Each path below is one point turned by a fixed rotation once a step. After each direction that follows a path, write how fast that rotation turns it, in degrees per step (0 if it stays still).
Each turn is a multiple of 5 degrees from 10 to 175, or 0.

[-10  12  17   9  -4  39 -23 -19  16 -28  40  -6   6  38   4 -57  10  41
  42  33  -2   0  14  -9  27  18  23 -38 -33 -42  35  29 -11 -40   4   4
   5   0  -1]
[-17  14  22  11   3  48 -24 -14  19 -18  36  -6   7  38   9 -46  11  39
  43  38  -3   4   5  -2  19  20  19 -47 -37 -28  36  37  -6 -38   7  13
   6  10  -7]
[-18  21  24   6   8  50 -25  -8  13 -12  39 -12   7  38  12 -34   7  42
  53  40  -4   4  -1  -3  15  14  13 -48 -32 -19  31  38  -2 -32   8  18
   1  24 -23]
[-13  28  18   3   7  45 -26   2   2  -6  40 -21   9  35   8 -29   3  44
  62  41  -6  -3   0  -7  15   5   9 -43 -28 -21  30  34   2 -28  10  13
  -7  35 -37]
[ -6  28  11   3   4  31 -31   3  -8  -2  38 -24   8  30   0 -33   4  51
  62  36  -6 -17   0 -18  18  -5  11 -33 -26 -34  33  28   3 -27  12   6
 -12  35 -44]
[ -5  20   4   6  -1  17 -32   4 -11   1  37 -16  10  29  -7 -42   9  55
  58  33  -5 -23   3 -22  24  -8  16 -27 -26 -49  34  26   2 -34  10  -1
  -9  28 -38]
[ -6  11   6   8  -3   9 -28   1  -3   3  33  -6  12  34 -11 -49  15  51
  50  35  -6 -23   8 -20  30  -6  24 -18 -28 -55  36  31   4 -44   9  -4
   3  17 -33]
[ -9   4  12   7  -6  11 -23  -4   7   5  39   3  15  44 -13 -47  15  43
  44  36  -7 -14  13  -9  34   0  27 -20 -29 -54  34  37   5 -48   6  -3
  15   6 -28]
[-10  11  23   0  -7  20 -16 -10  21   0  45   4  15  51  -9 -47   9  35
  43  37 -11  -3  16   1  35   6  26 -19 -30 -46  26  37   3 -47   3  -4
  19   1 -27]
[ -4  21  28  -4  -7  35 -14 -16  24 -11  52  -5  14  55  -2 -43   0  32
  49  34 -10   3  21   6  36  13  18 -24 -26 -38  21  29   0 -39   2  -5
  12   4 -27]
[  0  32  23  -2  -4  45 -18 -21  19 -26  52 -17   9  46   2 -45  -4  36
  53  30  -7   4  17   0  32  16  14 -31 -27 -32  23  22  -5 -30   1  -2
   0  10 -21]
[  0  31  15   5   1  47 -25 -19   7 -32  46 -21   7  34   6 -48   2  41
  55  26  -3  -2  15 -10  26  16  13 -37 -28 -35  31  18  -9 -28   3   3
 -11  13 -15]
[  3  12  10 -10   1   9   5   1   5   5  10  -5   2  10   1  11 -10  -6
   9   2  -5   8   0  10   0   0  -8   3   5  12 -11  -1   5   6  -1  -1
   0   8 -17]	55
[-12   1  -1   4   3  -8   3  17   5   0   8  -3   9  -3   3  -9   8  -3
  15  -9  -4   5   5  10   7 -15  -8 -10   0   1   3 -10   1   3   2   1
   1  -5   9]	0
[ -5  -2  -6   2   5  -6  -6  14 -13  14  -8  -3   0  -7  -1   8   4   7
   5   5   0  -8 -11  -7  -8 -10  -2  -3   1   2   3   5   5   1   5   5
  -5  16 -13]	35

[ 29  17   1 -75  30  40  30  26  29  12 -24 -16  31  19   2  14   8   1
  -2 -22 -27  31  25   4 -34  21 -12 -11  23   3   8 -34 -37 -23 -35   3
  24 -17  38]
[ 39   4 -14 -62  37  30  30  16  32  20 -21 -10  34  15 -19   6  -2 -24
  -6 -23 -28  19  35  -8 -36  26 -26 -18  25   6   3 -50 -19 -11 -23   9
  36   0  29]
[ 41  13  -8 -55  42  21  42  27  14  -8 -19 -23  24   5 -25   3 -17  -3
   3 -16 -16  46  39   1 -42  21 -25 -28  23 -13  -2 -49 -24 -11 -23  15
  28   0  33]
[ 40  12 -11 -55  56  36  42  12  26   8 -30 -25  35   6  -6   4   1  10
   7 -21 -13  35  12   3 -39  11 -30 -19  38  -2  -4 -38 -20 -25 -25   8
   4 -11  35]
[ 49  10 -29 -58  31  40  36  24  29  16 -29 -16  37   7 -18  10   7 -14
  -9 -21  -6  23  19  -6 -41  19 -31 -14  20  -5  20 -41 -31 -38 -19  15
   4   6  27]
[ 33  21  -3 -71  21  38  33  36  20   3 -22 -19  27  16  -8  14   2   0
  -7 -17 -21  37  30   1 -35  22 -13 -14  15  -6  17 -33 -45 -27 -35   9
  25  -9  38]
[ 31   8  -3 -68  43  35  27  14  33  18 -24 -12  33  17  -6   7   2 -11
   0 -26 -31  25  28  -1 -34  24 -20 -15  31   9  -2 -46 -20 -11 -30   2
  34 -12  38]
[ 45   5 -18 -52  42  21  39  23  21   2 -18 -15  29   6 -30   2 -14 -18
  -1 -18 -17  33  39  -6 -42  23 -30 -28  23  -5   1 -54 -18 -10 -19  16
  31   7  26]
[ 39  18  -8 -54  49  30  43  23  18  -5 -26 -27  29   4 -13   6  -7  15
   7 -18 -12  47  22   7 -41  12 -25 -23  30 -14  -3 -39 -27 -22 -26  12
   7  -9  36]
[ 45  11 -22 -58  45  44  38  15  35  20 -33 -20  40   9  -8  10  12  -2
  -3 -24 -10  21   8  -3 -38  16 -29 -11  30   1   9 -36 -26 -34 -21   9
   2  -3  33]
[ 41  16 -16 -67  17  37  35  36  21   9 -22 -14  29  12 -18  12   3 -13
 -14 -16 -17  29  31  -4 -38  23 -20 -15   9  -7  23 -38 -42 -33 -28  13
  21   1  29]
[ 27  16   5 -72  34  34  30  23  25   8 -21 -17  27  18  -4  12  -2   1
   2 -22 -32  35  30   2 -33  24 -14 -16  27   2   1 -39 -29 -12 -34   3
  34 -16  40]
[-11   7  15  -6   6   2  -2   0  -2  -7  -2  -6  -3   3  13   2   1  19
   7   0  -4  12  -5   9   2  -3   7   1   6  -1  -8   7  -3   3  -8  -6
  -1 -14   8]	130
[ -7   1   7 -12 -15   5  -8   6   2   8   3   7  -1   9   6   5   5 -10
  -7  -1 -11  -7   7  -2   5   7  10   6  -7   7   8   2  -8   1  -7  -5
  15  -3   1]	70
[  3   0   8  -8  -1   2  -4  -5  -4   2  -4   1  -7   0   3   5  -7  -2
  14   6  -8   9   5 -10  19   4   1   6   5   1  10  -5   1   2  13   6
 -18   9   5]	0

[-33  39  44  48   8  43 -49  35 -34   4 -10  25 -12  -4  11  22 -20 -18
 -17  23 -17  14 -17  23 -30  21  -5  35  -3 -19 -13  36 -18  -6 -24 -16
  43  -2 -25]
[-22  25  35  22  12  12 -40  36  -6 -34 -34 -46  -7 -37 -17   8 -16 -15
 -33  45  -5  11 -21  19 -36  39  -2  16 -14 -19  -9  71   5   3 -14  -8
  -8  -5 -18]
[ -1  10  20  36  30  17 -59  32 -23   6 -37 -10 -13   0  10 -13  14  -8
  -2  42 -15   0  -9  30  -1  43 -34  11 -25  11  -3  65   2 -13 -27  -3
  48   0 -38]
[-16  35  41  41   3  48 -57  36 -31  -2 -24  15 -35 -12  -5  29 -28  -6
 -21  38 -31  18 -15  30 -37  29  14  20 -11 -12 -17  23 -19  -1 -11 -14
  28  -5  -8]
[-25  18  47  26  30   3 -44  40   0 -29 -22 -39  13 -29  -3  12 -24 -26
 -36  42 -26   3   0  23 -16  35 -19  17   1 -15  -5  66  14  -4 -23  -8
   9   0 -17]
[-23  25  12  40   8  34 -44  30 -23   7 -26   4 -13  -6  19 -10  21 -18
  -4  29   0   1 -25  27 -18  35 -26  23 -22  -7  -9  72 -10  -9 -25  -3
  49  -8 -47]
[ -4  30  40  30   7  36 -54  34 -43  -9 -37 -14 -40 -18 -26  20 -22   5
 -25  52 -25  18 -22  16 -34  46   8  17 -20   3 -15  33 -13  -2 -15 -10
   4  -4  -4]
[-14  11  47  35  45  -3 -63  45   2 -17 -24 -15  12  -7   4   8 -26 -19
 -20  31 -27  13  11  41  -5  27 -19  11   1 -12  -1  59  10  -8 -27 -15
  31  11 -25]
[-33  36  17  40  -8  45 -36  32 -10   1 -28   5 -25 -25  20   6  14 -30
 -23  29 -12  -5 -24  32 -33  29  -6  25 -17 -24  -9  58 -13  -3  -6   5
  49 -15 -32]
[ -6  25  41  29  14  32 -44  33 -44  -8 -22 -35 -12 -25 -18  15 -16  -3
 -24  61 -21   7 -22  -2 -20  49 -13  18 -20  16 -20  51   2  -2 -30  -9
  -4  -6  -5]
[-21   9  30  40  35   2 -66  39 -19 -10 -28   5 -10   9  -1  -7 -26  -9
  -2  21 -12  24   1  41 -12  24 -20  18  -5 -15  -1  63   2 -10 -32 -25
  34  12 -44]
[-17  40  33  31  -3  33 -41  32  -2 -15 -44 -10 -28 -26   2  19   3 -14
 -39  36 -21  -1 -17  40 -37  41   2  19 -18 -26   1  42 -23  -3   8  10
  38  -9 -11]
[-13   3  -1   9   5  -1  -7  16  -1  -4  -9   0  -9  -1  13  11  -7  11
   4  -1  12  -7  -5  -2   3   2  -4  -2  -1   3   1  10   7   5   4  -3
   5  -2  17]	0
[ 10  -4 -11   0  -4  14  -3  -2  -9  13   1  -2 -11  -2   3  -4   8   2
   9  12  -7  -4  -3  -9   8   5  -1  -6  -9  18  -9  -2   6   1  -5   4
   1  -6   1]	110

[  3  23 -32  15  55 -10 -18  25  34 -33 -24  12 -32 -51 -14  38  12 -15
  31 -29 -30 -11  15  34  24 -25 -10 -24 -39 -20  -5  45 -35 -14  -2 -18
 -42   4 -23]
[ -1   4 -43  16  56 -10  -6  27  39 -30  -7  -3 -22 -47 -20  11  29 -26
   6 -36 -29 -11  53  32  49 -16  -1 -19 -31  -1   0  42  -1   5  18 -13
 -34  22 -20]
[  0   7 -27  19  57  -9  -2  22  27 -38 -23  25 -32 -48 -15  44  -4 -15
  24 -39 -24 -10  16  26  35 -28 -15 -25 -45 -13  -4  45 -25  -9   1 -17
 -41   9 -26]
[  5  17 -45  10  59 -10 -17  29  42 -27 -15 -11 -23 -53 -20  11  36 -23
  14 -28 -31 -12  44  37  34 -15   4 -22 -29  -8  -1  43 -14   2  12 -11
 -41  11 -16]
[ -9   0 -33  22  51 -13   1  22  26 -42 -13  24 -28 -40 -12  41  -2 -23
  19 -45 -25  -9  27  30  49 -30 -17 -22 -45  -6  -3  42  -8  -6   8 -24
 -32  24 -31]
[ 15  15 -40  12  66  -1 -12  27  40 -24 -23   2 -26 -61 -24  18  24 -15
  14 -26 -27 -12  32  27  28 -13   4 -25 -36 -13   0  45 -28  -1   8  -6
 -50   1 -15]
[-16   6 -40  18  47 -23  -7  25  32 -38  -9   9 -26 -34  -8  32  18 -32
  25 -45 -28 -10  40  41  45 -25 -16 -19 -34  -3  -5  43  -6  -7   6 -28
 -24  25 -29]
[ 13   7 -30  17  67   5  -3  25  32 -32 -22  14 -28 -59 -27  24   8  -6
   8 -29 -24 -11  25  17  41 -19   3 -26 -44 -10   6  43 -24   3  14  -5
 -53   7 -19]
[ -3  12 -46  14  48 -24 -14  25  39 -32 -16  -2 -28 -38 -10  28  26 -39
  27 -44 -32 -10  37  42  26 -18 -12 -21 -29 -10  -9  47 -18  -8  -1 -24
 -29  12 -23]
[ -1   8 -26  18  59   3  -3  27  29 -35 -15  17 -26 -57 -23  26   5  -4
   6 -26 -23 -12  34  22  61 -24  -2 -24 -44  -6   9  40  -6   2  19 -12
 -43  25 -26]
[  8   4 -45  14  61 -17  -6  21  39 -32 -22   6 -29 -43 -14  31  20 -34
  22 -47 -31 -10  26  31  13 -16  -8 -24 -32 -10 -11  48 -31 -11  -2 -15
 -40   0 -19]
[-10  21 -31  16  50  -6 -15  31  31 -33 -11   5 -25 -51 -18  23  20 -11
  18 -21 -28 -14  41  37  60 -27  -3 -22 -39  -8   7  38  -2   1  15 -19
 -35  28 -26]
[ -6 -13   6   4   1   5  13  -2  -7  -6   4  13   0   2  -1   4 -14   4
 -10  -6   5   1   2  -8  18  -5  -3   1  -7   7   5  -2  12   5   7  -1
   2  11  -5]	145

[ 45  -3 -27  10  20  52  -6   4 -26  38   6 -13  28 -18   9  13 -20   3
 -20  12  -4  -5  13  16  12  20   0  39 -26  58  19 -20 -10 -10  46   7
 -19  37  24]
[ 28   5 -40  11   9  43 -16   0 -23  27   0 -20  24 -18   1  19 -30  -8
 -21 -27 -13  -6  14  20   8  22  11  45 -18  54  14 -22 -12  -8  45  21
 -24  34  36]
[ 39   2 -23  15   5  24  -1   4 -20  30   8 -29  32 -39  10  23 -29  -4
  -7 -20  -6  -3  20  24  25  -7  11  30 -20  61  25 -19 -15 -14  41  10
 -26  38  33]
[ 44  -5 -25  14  24  48  -5   4 -24  46  13 -24  27 -20  24   9 -28   9
 -15   4   5   1  18  14   8   1  -4  28 -21  56  19 -12  -7 -11  47   5
 -19  39  33]
[ 25   0 -44  12  17  44 -23 -12 -16  34   3 -30  22 -11  14  12 -33  -5
 -17 -29  -1   2  13  13  -2  10   5  35 -18  49  15 -18 -12  -5  47  16
 -28  40  42]
[ 32  -5 -32  12   7  19 -14 -10 -11  33   0 -38  25 -33  11  12 -28  -4
   1 -25  -3   0  14  22  14 -15   6  24 -26  58  31 -26 -19 -10  37   6
 -30  46  32]
[ 45 -12 -27   8  22  39 -13 -10 -15  45   1 -26  23 -19  19   4 -19   8
  -6  10   5  -2   9  13   6  -3  -7  25 -32  59  31 -23 -15 -11  44  -4
 -23  47  26]
[ 28  -7 -46   6  16  46 -26 -20 -14  31  -9 -19  18  -6   4   8 -24  -1
 -14 -15  -6  -3   4  14  -4  18   0  38 -28  54  24 -28 -16  -7  43  11
 -28  44  32]
[ 34  -5 -35   7  -1  23 -14 -11 -13  25  -8 -25  26 -30  -4  20 -20  -8
  -4 -19 -12  -8   9  25  18   1   9  34 -31  62  34 -34 -23 -14  34  10
 -29  45  23]
[ 49  -9 -22   8  13  41  -2   0 -21  37   3 -17  28 -25   8  13 -15   4
 -11  15  -4  -7   9  17  17  11   0  32 -33  64  28 -27 -15 -16  39   2
 -22  42  15]
[ 35   1 -38   8  17  52 -14  -2 -24  30   0 -13  23 -10   2  16 -24  -4
 -25 -10 -12  -5   9  14   5  30   6  44 -24  56  13 -23 -10 -11  46  15
 -23  34  31]
[ 33   5 -32  13   1  27  -6   0 -23  23   0 -25  29 -33  -1  24 -29 -11
 -12 -28 -14  -7  15  25  22   8  14  39 -20  60  21 -25 -16 -12  41  18
 -26  37  29]
[ 11  -4  14   1  -1  -9  11   7   0   5   5  -3   4 -13   6   1   4   6
   8  16   4  -1   2   3  11 -15  -2  -7  -3   7   9   0  -1  -4  -3  -9
   1   3  -9]	115
[  5   3   3  -2  -7   4   8  10  -7  -8  -1  12   3  -2 -15   8   5  -2
  -7   9 -11  -8  -2   4  10  18   6  11  -1   6  -2  -4  -1  -4  -1   5
   3  -6  -9]	35
[  8  -5  13  -5   3  -4  -7   3   6  -3 -22  -4  -9  -8  -3  12   2  -7
   2   6   6  -4   4   2  -6   4  -4  -6   5  -3  -9   3  -2  -7  13   7
   6   7   9]	0

[-69 -14 -28 -30 -34  -3 -36 -27  47  -4 -32  35   2 -25  41  31  -8  19
  21   0  12  13   0   9  20   9  37  -3 -39  11  -8   2   9 -44 -14  21
 -26  25   3]
[-53  14 -51 -18 -35 -20 -28 -14  37  24  -5  44  11  -8  46  27  -1  19
  14 -22  20  13 -15 -22  32  12  19   4 -30  18  41  -4   6 -12  -6  38
 -38  25  18]
[-51   9 -38 -28 -26  -1 -34 -18  21  41 -38  60 -15 -11  23  54  -7 -14
   8 -26  -1   2  -1  15   5  23  26 -16  -8  14  10   5   8  -4  -2  59
 -22  22  16]
[-57  13 -32 -21 -66  25  -7 -35  19  17 -28  56  -4 -31   7  21  -5  13
   9 -22   7  -6  -2 -30  -1  20  39 -14  -4   9   3 -18  10 -26  -5  47
 -42   6   0]
[-56  22 -31 -43 -63  -4   5  -7  18  13  10  61  10 -12  -1  20   8 -12
  12 -23  11  11 -10   6  -6   8  16  13 -23   7  10  14  42 -17 -11  53
 -40   4  20]
[-94 -10 -12 -36 -22  12 -28  -9  19   3  -9  55 -11 -22  11  30   3   2
  21  -9   7   7  15   7   1  26  18   2 -34  -4 -23  15  37 -31 -25  33
 -33   4   8]
[-96   8 -34  -2 -35   7 -25  -6  22  15   0  30   6  -7  43   6  21  23
  23  -9  22  -1 -18 -33  10  11  18   9 -22   9  15   1  36 -13 -33  36
 -33   2   6]
[-75  12 -30 -11 -45 -15 -34  -7  23  32 -28  34  -1   1  45  35  14 -10
  25  -9   3   4 -16  26 -13   0  32   4 -21  15   6  25  28   6 -29  46
   1  13  18]
[-72   2 -27 -14 -63  -8 -30 -39  36   9 -36  37  -3 -21  30  23  -7  24
  15   4  -4   6  -6   3  -3   9  59 -15 -19  12  -1  -3  -3 -27 -24  20
 -15  16  -6]
[-44  18 -54 -35 -55 -35 -11 -21  41  15   6  60   9 -11  31  18  -5  16
  -6  -9  10  13 -24  -1   7   5  27   5 -31  25  32   2  12 -23  -8  34
 -25  13  11]
[-52   0 -26 -41 -17 -12 -36 -18  31  24 -20  71 -15 -25  29  60 -12  -2
 -12 -15  -1   7   8  11  10  28  14  -4 -36   9  -2  -1  22 -21   1  48
 -20  11   6]
[-62   8 -24 -12 -40  26 -18 -23  27  20 -22  50   3 -19  29  26   9  13
  -6 -15  15  -3 -10 -32  22  22  20  -5 -11  16  11 -29  28 -28   1  58
 -48   6  -9]
[ -8  -6  13   6   3  11  -2   8   5  -8  -4 -15  10   1   9   0  10  -5
   9   3   9   4  -1   4   9  -7  -8   9  -7  -2  -6   1  15  -6   2   3
  -5   3   0]	55
[-12   2   0  -2   0  12   7   5 -14   1   8   2  -3   1 -17  -8   2  -5
  15  -9   2  -3   6  -7  -8   5  -2  -1   8  -9  -5   8   4   5  -8   2
  -8  -4   8]	40
[  0   8 -16  -1  -9   7  -2   8   1  -4   4   2  -3  -3  -3  17  10  -7
  -3  10   9  11   0  -3  17  -1   6  -6   3  -5  -9  -5   0   5  -9  -5
   5  -4   1]	0
[-11 -10   7   0  10   8  -8  -6  -1  -1 -11  -1  -4   4 -11   0  -2   2
  -4  10  -8   1   5  10   6  10  10 -12  10   1 -10  -3  -4 -13  -3  -1
  -6   3 -10]	135
